128 stands for zero in the data rows.
Here are some rows, each followed by its group. Rows of different groups can look alike.
[101 136 194 143 103 191 129 189 170 138 141  69 141 141 129  86  79 122 145  68  82  89 123 153 163 138 145 154 178 137 139 138 146 123  99 101 153 119 201  88 144 157 100] z518
[114 161 149 121 144 191 108 161 164 124 141 123 158 139 153 110 129 117 159  81 122 122 111 151 160 142 132 151 143 144 118 157 143  93 103 131 136 170 189  91 105 146  92] z518
[143 135 113 121 114 123 115 144 137 123 123 126 122 107 133 133 126 128 129 135 147 142 134 128 130 119 122 147 115 130 139 133 116 156 132 145 114 128 114 130 125 125 131] z681
[ 73 118 127  78 161 103 148 113 147 105 182 123 161 159 143 113 143  99 136 150  93 138 119  97 113 124 121 121  78 137 109  69 116 137 100 165 166  92 164 150 108  80  99] z90
[138 136 107 100 130 113 122 123 138 107 125 130 113 124 118 126 150 130 105 128 138 143 144 110 139 120 113 125 117 123 127 134  95 146 148 122 129 131 118 120 131 125 137] z691
[159 115 104 129 117  98 138 119  86 148 136 109 155 116 128 128 131 114 108 134 168 151 137 136 108 123 117 156 107 138 125 121 123 155 118 117 116 116 125 124 132 121 173] z641
[113 124 121 130 123 113 121 119 109 137 141 127  99  80 114 110 113 108 111 115 143 142 136 150 139 132 133 133 131 123 111 121  90 143 131 122 118 122 130 116 146 150 110] z681
[111 134  78 166  96  92  81  88  82 101 169  99 163 145 123 165  95  71 134 144 162 113 120 121  72 153  99 163  72 124 109 132 154 184 129 123  82 120 182 121 101  89 129] z641
[133  85 136 119 131 103 148 108 151 110 175 138  84 128 136 161 124 126 151 151  94  99 153  96  96 109  83 116 132 118 140 134 153 167 121 138 114 132  94 136 142 161  97] z174
[153 102 135 119 115 124 126 100 136 115 139 132 125 128 136 155 120 139 118 146 112 104 123  81 114 111  97  92 130 115 103 112 138 161 145 103  98 133 107 154 128 123 127] z174
[147 130 117 137 110 124 126 131 106 128 111 115 112 126 106 137 101 120 124 124 147 127 144 136 138 126 116 141 104 113 117 128 106 153 133 114 121 121 122 125 114 123 125] z691
[180 140 105 133 152 106 165 119 117 116 121 120 105 103 108 138 155 139 119 113 108 152 127 163 135 142 148 138  82 119 142 117 112 113 132 119 159 123 126 117 129  95 143] z679
[ 90 133 141 122 102 135 118 165 135 141 124 149 113 115 156 112 136 130 138 160 156 113 136 119 154 161 143  86 161  92 122 139 113 128 145 124 129 133  94 135 148 114 134] z681
[136 124 108 126 113 115 135 118 117 124 115 124 106 121 120 132 109 127 121 138 135 113 129 132 117 110 109 120 115  90 117 133 130 144 139 123 118 128 101 132 151 120 150] z90
[138 117 124 112  85  95 176 101 112 106 151 122  77 122 147 142 133 135 108 116  72 134 165 140 118  89 158 116 115 131 141 102 144 175 135 167 152 145 107 137 132 122 154] z174
[186 196  87 147  93  93 127 144 110 110 140  95 118 132 136 156 141 148 119 118 105 127 183 150  79 142 114 134 136 179 157 107 140 118  96 120 127 174 166 162 119 122 147] z136
[126 147 109 135 140 128 127 114 107 127  91 145 163 118  94  97 122 117 102 131 167 123  96 131 139 119 130 148 116 135 113 148 116 128 151 115 116 120 125 123 130 138 165] z797
[129 132 142 125 122 138 110 135 118 151 134 133 106 128 130 113 125 143 146 147 147 106 110 121 159 138 121 105 141  82 117 151 122 130 144  97  98 131 124 137 132 104 124] z681
[120 137  89 138 139 122 114 119 100 137 102 140 136 114 125 133 126 107 120 118 133 146 106 133 125 129 132 147 113 123 111 120 127 143 133 133 116 146 101 141 120 119 124] z679
[172 167 113 144 164 119 154 123 106 116 104 134 116 120  91 141 128 140 125 106 103 164  92 163 140 138 145 131 120 126 104  91 123  91 125 112 174 123 139 124 119 122 173] z679
[111 146 142 100 106 122 166 135 122 123 156  97 125 111 121 125 143 120 106  86  84 132 157 146 106 123 154 154 125 129 147 150 166 148 113 107 143 112 151 111 152 129 148] z518
[127 123 112 131 129 140 135 111  85 134 111 124 124 111  90 127 110 125 112 108  97 158 122 170 133 110 172 160 130 140 122 142 126 140 119 125 132 120 111 104 148 129 140] z797
[139 131  84 151  94 108 108 129  99 125 148 106 152 119 125 134 117  86 113 153 149 108 128 113  95 151 108 150  80 133  96 128 146 163 120 109 101 126 118 127 105 107 152] z641
[103 125 119 120 155  85 135 133 114 116 126 129 118 133 164 112 168 133 118 125 142 144 144 131 121 135 126 156 103 128 128 128 126 115 140 145 161 126 137 145 136 107 127] z90
[131 119 112 160 137 135  84 144 143 116 164 143 138 143 123 148 105  86 146 124 139 123 118 105 123 138  99 109 108 119 102  81 130 127 113 131 116 103 130 155  93  84 122] z90
[125 160 103 113 150 116 139 137 111 125 116 113 138 139 130  96 152 148 117 129 147 155 149 131 132 144 129 148 122 139 141 124  98 132 137 107 114 112 151 118 134 139 138] z518
[146 133 114 131 132 159  87 121 101 131  90 157 147 127 113 121 116 118 110 148 130 137 116 134 138 124 156 149 123 123 128 133 127 125 152 146 119 120 106 111 152 133 147] z797
[141 105 124 143 123 113 128 118 115 131 135 132 108  96 154 122  81 131 131 150 118 136 108 110 116 122  87 110 140 122  91 106 125 134 159 129 100 116 125 127 120 134 144] z174
[151 145  90 131 119 102 164 137  98 122 126 119 139 134 133 112 147 121 113 133 156 165 168 137 112 134 129 138 108 162 134 126 111 147 117 105 154 140 123 118 154 117 139] z136
[216 154  98 123 192  93 174 122 128 134  85 119 103 147  84 128 136 167  85 123  91 175 113 146 121 119 162 120 121 133 119  56 130  41  82 110 155  82 155 139 136  83 110] z679
[146 119 119 135 152 149 104 100 137 128  95 150 135 121 108 132  93 129 121 168 146 141  83 140 134 144 141 130 135 131 115 144 118 106 137 145 103 128 116 108 128 145 117] z797
[126 112 190 127 127 148 163 168 172 123 148 172  86 159 138 117 146 171 147  92  73 107 128 118 156  94 138 100 187 129 123  78 118  89 124 145 184 145 145 155 152 159 110] z691
[157 163 108 135 114 113 100 115 118 124 131 120 162 118 124 155 133 116 135 153 135 129 135 128 111 116  95 109 129 114 149 131 122 123 109 115 105 166 111 150 124 112 145] z136
[182 172  83 139 122 139  82 147 106 117 146 124 125 132 121 163 109 122 158 144 111 112 112 165  85 133 111 109 149 121 143 112 138 126 117 131 111 177 135 166  98 100 140] z136
[101  87 156 109 122 141 152 161 181  98 138 187 125 180 176 202 116 158 175 139  76 129  95  75  89  98 100 107 157 135  95 106 119 121 137 176 112 111 102 184 119 198 105] z174
[118 117 107 119 147 134 116 123 145 113 163 138 125 140 123 147 135 124 144 163 133 101 118  84 120 164 115 116 100 104  95 112 126 137 131 142 120 101  98 154 104  78  86] z90
[124 130  87 142  76 123  46  86 101  98 142 107 181 135 120 147  73  58 167 196 184 116 130 111  85 149  82 129  80 143 109 119 169 160 122 131  68 143 165 133  88 110 109] z641
[ 57 104 178 109  87 133 154 173 149 188 174 125  74 120 150  57 187 150 140 133 149 103 154 105 166 151 130 104 149  99 153 157  95 156 124 141 161 129 107 102 194 210 119] z681
[139  88 133  93 167 171 136  86 112 134  85 160 115  97  79  96  91 107  77 142 110 161 106 163 142 135 181 163 153 129 117 174 167 127 167 144 123 108 109  80 128 158 147] z797
[126 121 116 133 146 118 100 120 103 119 128 134 121 143 121 139 123 130 142 146 163 121 119 121 115 170 111 119 112 126  88 111 120 153 128 129 145 118 119 142 103 117  96] z90
[117 125 106 110 134 130 144 108  87 124 114 112 146 121 120 123 138 133 105 142 107 144 139 154 129 118 144 170 116 124 153 143 120 133 143 107 137 121 107 129 159 111 131] z797
[107 134 124 153 141 132  93 106 106 150  91 150 137 115 105 146  96 125 158 138 142 154  89 133 154 125 104 108 156 134 112 135 119 111 144 143 118 135 119 133 126 122 130] z797
[116 135 119 134 155 127  98 145 133 146 113 154 151 123  99 119 139 148 123 129 154 153 100 123 147 131 116 118 133 143 146 125 137 102 126 116 126 123 132 147 140 113 131] z518
[ 96  75 164 117 127 139 139 163 173  87 140 190 122 174 167 198 103 183 159 144  81 110 102  53 111  75 117 106 148 134 113  83 136 170 156 170 114 116 103 201 140 187 109] z174
[147 133 105 136 111  89 122 129 117 110 139 119 122 114 151 140 133 132 113 137  87  94 144 127  97  98 140 129 105 122 121 133 128 165 135 125 119 115 120 141 145 118 145] z174
[ 96 130 118 132 141 112 121 134 102 150 117 132 153 137 130 110 164  95 136 110 138 130 164 136 142 117 135 113 119 142 132 144 133 113 132 137 153 137 136 134 153 111 140] z518
[127 131 117 144 133 101 114 118  94 120 106 126 146  99 145 126 154 117 116 141 141 146 143 141 125 105 121 117 110 126 134 147 102 132 145 155 131 131 133 136 128 128 138] z518
[118 119 114 153 119 136  96 100 128 136  99 148 137 111 149 149 107 123 167 154 139 117  98 105 139 122 107  85 120  84 121 151 146 105 127 147 112 146 114 150 122 114 128] z174
[100 141 121 116 111 109 152 132  93 137 125 130 143 132 132 123 148 119 118 104 137 142 152 140 121 130 124 132 108 120 145 133  99 123 128 142 128 141 121 139 133 134 154] z518
[145 123 100 123 156 126 136 133 117 126  98 143 136 128 115 135 135 123 127 130 157 139 149 153 128 112 148 135 109 126 130 129 135 145 156 118 113 116 104 112 155 144 131] z797
[143 134 137 127 120 145 125 167 159 120 132 149  84 144 139 140 138 144 145 130 115  93 123 112 137 121 132 127 169 118 114 109 121  90 133 134 145 134 134 145 130 121 113] z691
[138 139 167 124 122 160 127 165 132 145 144  98 146 141 131  99 119 154 137 111 143 128 127 150 153 155 126 127 140 153 145 135 144 123 100 120 143 133 152  96  97 139 128] z518
[121 110 119 148 124 125  93 114 110 138 100 130 124 133 126 134 120 142 129 140 146 142 130 138 145 136 105 120 114 125 157 147 139 118 116 137 111 120 130 143 142 121 107] z691
[ 99 118 118 120 134  90 149 110 113 144 133 107 112 135 124 118 162 130  98 118 129 150 140 146 117 133 151 151 111 133 124 126 114 143 133 130 133 121 120 121 155 131 151] z681
[176 151 130 136 105  79 166 138 108 110 121  91 139 159 135 161 159 114  91  85 105 126 184 152  95 113 117 157 108 153 139 129 143 140 132  81 136 135 130 138 143 125 150] z136
[134 113 141 140  98 101 149 123 140 108 172 118  92 141 143 174 135 107 109 132 101 101 129 100 127 100 100 113 125 111 128 109 114 171 148 146 123 138 105 126 121 131 147] z174
[116 114 144 148 106 151 106 138 137 156 128 148  98 101 127 132 136 134 151 153 162  90 125 118 151 125 129 104 157  84  99 149 116 111 151 128 108 133 111 117 138 139 127] z681
[127 127 109 139 116 119 146 136  98 147 122 105 120 127 133 117 139 137 104 118 132 148 141 149 110 137 137 129 123 155 132 123  99 147 148 113 139 131 149 119 137 125 120] z518
[100 107 164  91  98 171 151 180 171 133 153 130 102 122 135  90 151 157 148 136 192  97 131 100 159 165 133 110 140  95 157 193 119 142 136 117 134 120  88 126 149 162 144] z681
[ 81 100 146  98 139  93 156 128 178 133 175 122 158 144 177 113 131 116 152 147 123 137 124  83 112 112  91 125  85 139 118  66 119 148 105 134 117  66 162 145  89  63 124] z90
[ 90 148 197 122  97 179 153 161 166 123 175  66 145 144 134  81 129 107 122  56  80 100 137 163 153 106 165 178 176 157 157 136 170 123  92  75 187 100 198  68 144 146 126] z518
[116 115 135 125 141 118 143 119 175  78 152 150 151 142 152 127 122 105 146 147 153 117 135  65 113 150 111 131  84 114 104  86 132 128 104 158 111 102 131 156 121  77 102] z90
[131 101 125 145 124 107 144 124 116 113 152 137 130 110 141 152 115 131 117 128 117 124 147  96 117 117 115 130 132 143 122 129 134 142 129 131 117 129 118 161 145 126 121] z174
[131 115 111 122 150 121 145  96  85 132  86 129 106  93 121 125 115 117 104 123 103 158 124 179 125 119 157 166 131 159 147 148 113 146 133 141 158  84 109  86 141 144 149] z797
[107  79 148 118 140 124 166 151 159  68 147 170 100 151 147 186 152 174 157 136  53 116 130  97  81  67  96 120 132 132 125 103 137 154 136 161 155 132  79 177 133 167 109] z174
[142 110 115 129 133  98 127 121 104 130 137 109 112  95 129 144 153 119 115 121 144 143 167 137 119 121 130 167 101 144 134 130 132 165 129 129 140 127 111 130 130 112 136] z641
[143 134 122 123 122 107 156 132 126 122 136 123 108 127 154 143 152 122  84 126 133 111 149 126 111  99 129 147 132 139 117 111 106 156 142 129 119 134 135 127 130 133 152] z691
[121 131 120 141 130 108 108 109 116 127 111 137 140 116 120 129 112 134 141 149 133 115 118 122 143 134 108 116 119  98 102 129 142 129 124 124 113 134 115 126 120 113 135] z90
[129 116 213 101 128 152 168 177 189 115 139 149  83 174 152 107 154 193 162 104  85  85  99  95 146 103 133  79 176 125 114  83 139  95 120 143 164 115 110 154 151 162  95] z691
[114 137 132 128 120 113 130 120  89 141 138 116 138 101 139 132 132 134 110 105 124 136 126 141 128 114 133 114 108 117 122 134 132 130 103 137 124 137 130 122 121 118 123] z518
[137  98 158 127 115 138 146 165 167  94 136 183 114 155 143 193 111 152 159 153 105 104  96  76  81 117 107  86 162 140 115 119 121 138 138 183 121 122  94 170 131 167 100] z174
[106 121 134 116 101 126 134 125 130 136 144 149 102 117 118 146 152 119 138 134 138 120 119 112 147 125 128 139 141 109 140 144 101 109 136 138 114 127 117 129 126 144 119] z681
[166 165  96 163 111 126  79 106  99 127 135 121 133 128 114 155 123 128 130 145 155 118 110 137 115 126  89 130 128 118 129 118 118 144 117 112 106 158 119 146 116 113 147] z136
[ 71 110 136 120 115  95 157 110 163 113 181 130 130 142 169 119 136 100 148 134  98 137 133  89 109 118 120 104  72 115 105  94 130 126 104 141 126  98 169 169 106  96  85] z90
[166 115 120 126 167 166 126 113 131 139  68 148 153 136  96 131  89 119 122 152 132 130  94 128 144 133 133 143 135 127 122 157 129 116 145 129 118 124 110 103 122 135 135] z797
[164 134 106 126 153 121 121 131 127 110 115 128 142 131 122 163 116 124 120 122 180 128 129 131 110 135 123 142  97 124 130 142 135 108 137 115 122 120 135 135 138 123 110] z679
[138 128 103 139 146 136 109 123 112 125  89 139 158 106 101 143 115 127 118 138 149 143 128 116 140 124 117 140 119 129 119 138 135 149 152 116 117 121  81 107 149 133 128] z797
[112  90 145 115 121 143 133 157 165 118 135 166  98 154 199 171 107 156 151 154 107  99  94  69  76  95 109 101 172  99 106 105 132 133 123 161 117 142 123 161 120 178 114] z174
[118 120 141 129 119 118 135 144 121 124 140  90 127 120 121 112 141 112 123 112 145 151 149 144 122 117 121 125 114 117 143 145 109 133 110 103 122 120 136 119 131 127 143] z518
[185 166  85 145 120 128  93 136 118 112 132 119 165 125 122 134 117 139 161 146 122 113 137 156  77 140 110 129 146 125 144 109 123 122 143 135 119 173 125 145 113 118 131] z136
[131 123 120 154 120 133 117 133 130 102 122 123 132 141 136 127 129 116 113 136 150 125 155 108 137 138 115 126 110 118 137 141 131 155 128 113  99 141  99 134 145 132 143] z174
[118 107 138 140 129 146 105 147 137 154 149 136  89 105 139 131 125 148 154 116 160 128 116 152 140 138 135  86 160  93 103 132 133 159 106 127 132 140  99 128 110 113 138] z681
[102  84 142 129 124 124 138 139 138 111 171 162 114 180 167 172 141 168 146 156  94 118  93  78 104  92  90  89 151 106 116 120 133 133 113 159 132 104 122 157 128 168  87] z174
[109 141 149 145 122 118 122 122 123 139 157 108 130 110 136 113 133 105 137 118 135 166 143 146 139 100 119 117 125 121 151 141 108 125 114 130 142 138 140 130 125 128 139] z518
[105 129 135 133 131  86 153 131 112 126 139 121 107 111 141 132 162 110 121 141 109 143 172 125 101 118 129 139 108 146 114 103 114 158 124 146 170 113 126 126 128 134 164] z90
[100 149 139 143 126 106  90 138 131 134 112 140 156 115 131 108 129 120 137 135 160 113 124 108 140 147  89 101 134 137 138 158 121  96 126 138 104 128 119 139 159 105 108] z681
[178 163 131 124  93 126 118 132 129 129 130 108 127 128 135 139 131 133 148 140 117 104 162 139  86 139 107 148 124 150 142 127 125 138 123 109  97 166 139 150 105 105 132] z136
[122 135 149 138 100 112 159 123 117 120 131 101 121 114 137 111 146  95  94  86 102 138 168 150 136 103 151 163 124 136 145 113 142 149 103  97 178 128 150  94 131 149 146] z518
[137 132 109 144 121  98 123 150 103 130 118 120 128 136 114 132 140 133 127 120 148 131 160 134 126 129 125 154 100 149 132 142 142 140 150 116 124 127 116 142 121 114 145] z518
[106 139 157 125 100 145 142 150 149 156 117 111 141 134 130 103 131 116 115  77  85 145 163 144 136 141 145 151 129 135 176 157 124 107 107 124 160 141 166  89 149 145 125] z518
Which 5 groups are nearest to each row below, nearest first, going by the distance to the group's nearest row?
[128 127 112 133 127 126 103 118 120 125 118 124 162 117 115 144 134 135 138 122 142 144 143 122 126 163 119 121 114 113 143 151 135 109 118 128 109 127 126 151 125  88 140] z691 z90 z136 z518 z679
[118 110 100 138  79  81 117 113  96  97 168  88 125 121 126 155 113 115  96 126 125 130 174 124  86 127 105 155  85 145 148 151 152 174  99 122 127  98 128 125 127 105 138] z641 z174 z518 z691 z681
[124 115 122 162 137 113 130 112 113 136 126 151  97 129 144 140 112 117 125 159 142 122 120  85  99 102 105 116 146 140 119 127 127 114 113 118  99 129 122 151 116 155 124] z174 z90 z681 z691 z679
[135 135 117 135 133 101 111 127 116 117 113 119 153 120 139 131 132 105 148 134 139 118 149 106 128 125 113 113 120 123 128 146 123 124 132 119 119 131 119 119 146 110 155] z90 z174 z518 z136 z681
[141 149 117 148 124 150  91 134 132 122 133 161 137 128 147 141  92 128 168 163 135 110  71 116 112 134  88  94 148 107 113 134 109 110 147 154 101 152 113 152 107 121 107] z174 z797 z90 z681 z136
[125 149 141 146 154 140 126 146 149 140 120 125 163 135 124 116 131 135 122 115 126 127 119 123 140 151 109 138 134 130 133 142 132 122 113 128 119 130 135 114 112 113 123] z518 z90 z681 z691 z174
[103 103 138 125 100 122 147 123 127 161 127 138  82 118 140 107 147 142 130 126 131 139 140 117 139 118 149  89 129 130 132 149  88 132 132 150 132 138 125 121 152 152 128] z681 z518 z691 z90 z174
[120 132 100 145 127 137  92 128 145 108 125 128 146 139 114 142 128  96 137 132 163 121 133  95 118 139 110 143 114 128 129 128 141 110 123 121 115  98 102 142 121  89 120] z90 z679 z174 z681 z691
Which 4 groups are nearest to each row below, nearest first, going by the distance to the centre of the group?
[122 143 131 117 133 152 110 108 143 119 120 144 116 128 149 129 136 155 178 136 121 123 113 130 152 139 123  98 159  78 107 102 141  92 152 138 143 133 115 148 124 113  96] z691 z681 z90 z174
[131 115 118 107 140 125 137  79  86 122 109 132 142  96  99 114 108 137  88 119  93 156 115 164 154 113 181 151 129 123 104 135 132 157 151 126 169 116 109 106 139 116 134] z797 z679 z518 z691
Which 4 groups are nearest to each row below, nearest first, going by the average distance to the group's rows?
[128 125 102 117 168 103 142 119  93 119  86 133 138 115  95 107 167 125 104 121 159 133 127 130 118 131 130 166 109 129 121 150 134 134 140 106 148 110 107 120 153 120 142] z797 z679 z518 z681
[120  99 150 117 115 132 129 125 152 105 142 171 100 146 178 164 100 136 135 163  91 112  98  84  99 125  82  83 159 109 100 107 130 129 145 154 124 148 113 155 136 142 100] z174 z691 z90 z681
Which 5 groups are nearest to each row below, nearest first, going by the average distance to the group's rows?
[151 148 107 130 128 103 127 123  76 142 143  97 118 132  87 126 152 126 139 129 106 151 136 156 101 139 136 131 119 157 125 111 121 124 110 120 145 157 118 133 120 108 147] z136 z679 z518 z797 z641
[ 89 134 152 107 103 154 124 191 146 150 132 159 100 114 153 100 146 138 154 123 141 114 130 113 164 154 139  95 143  80 145 156 134 113 151 135 128 143 100 133 152 154 163] z681 z691 z518 z797 z174
Which 5 groups are nearest to each row below, nearest first, going by the distance to the centre of the group?
[153 161 100 102 122  89 144 126 112 118 116 109 119 113 101 126 142 119  90 105 138 114 159 138 116 145 155 167 100 136 137  99 107 139 147 112 146 125 120 128 147 106 148] z679 z136 z518 z797 z691
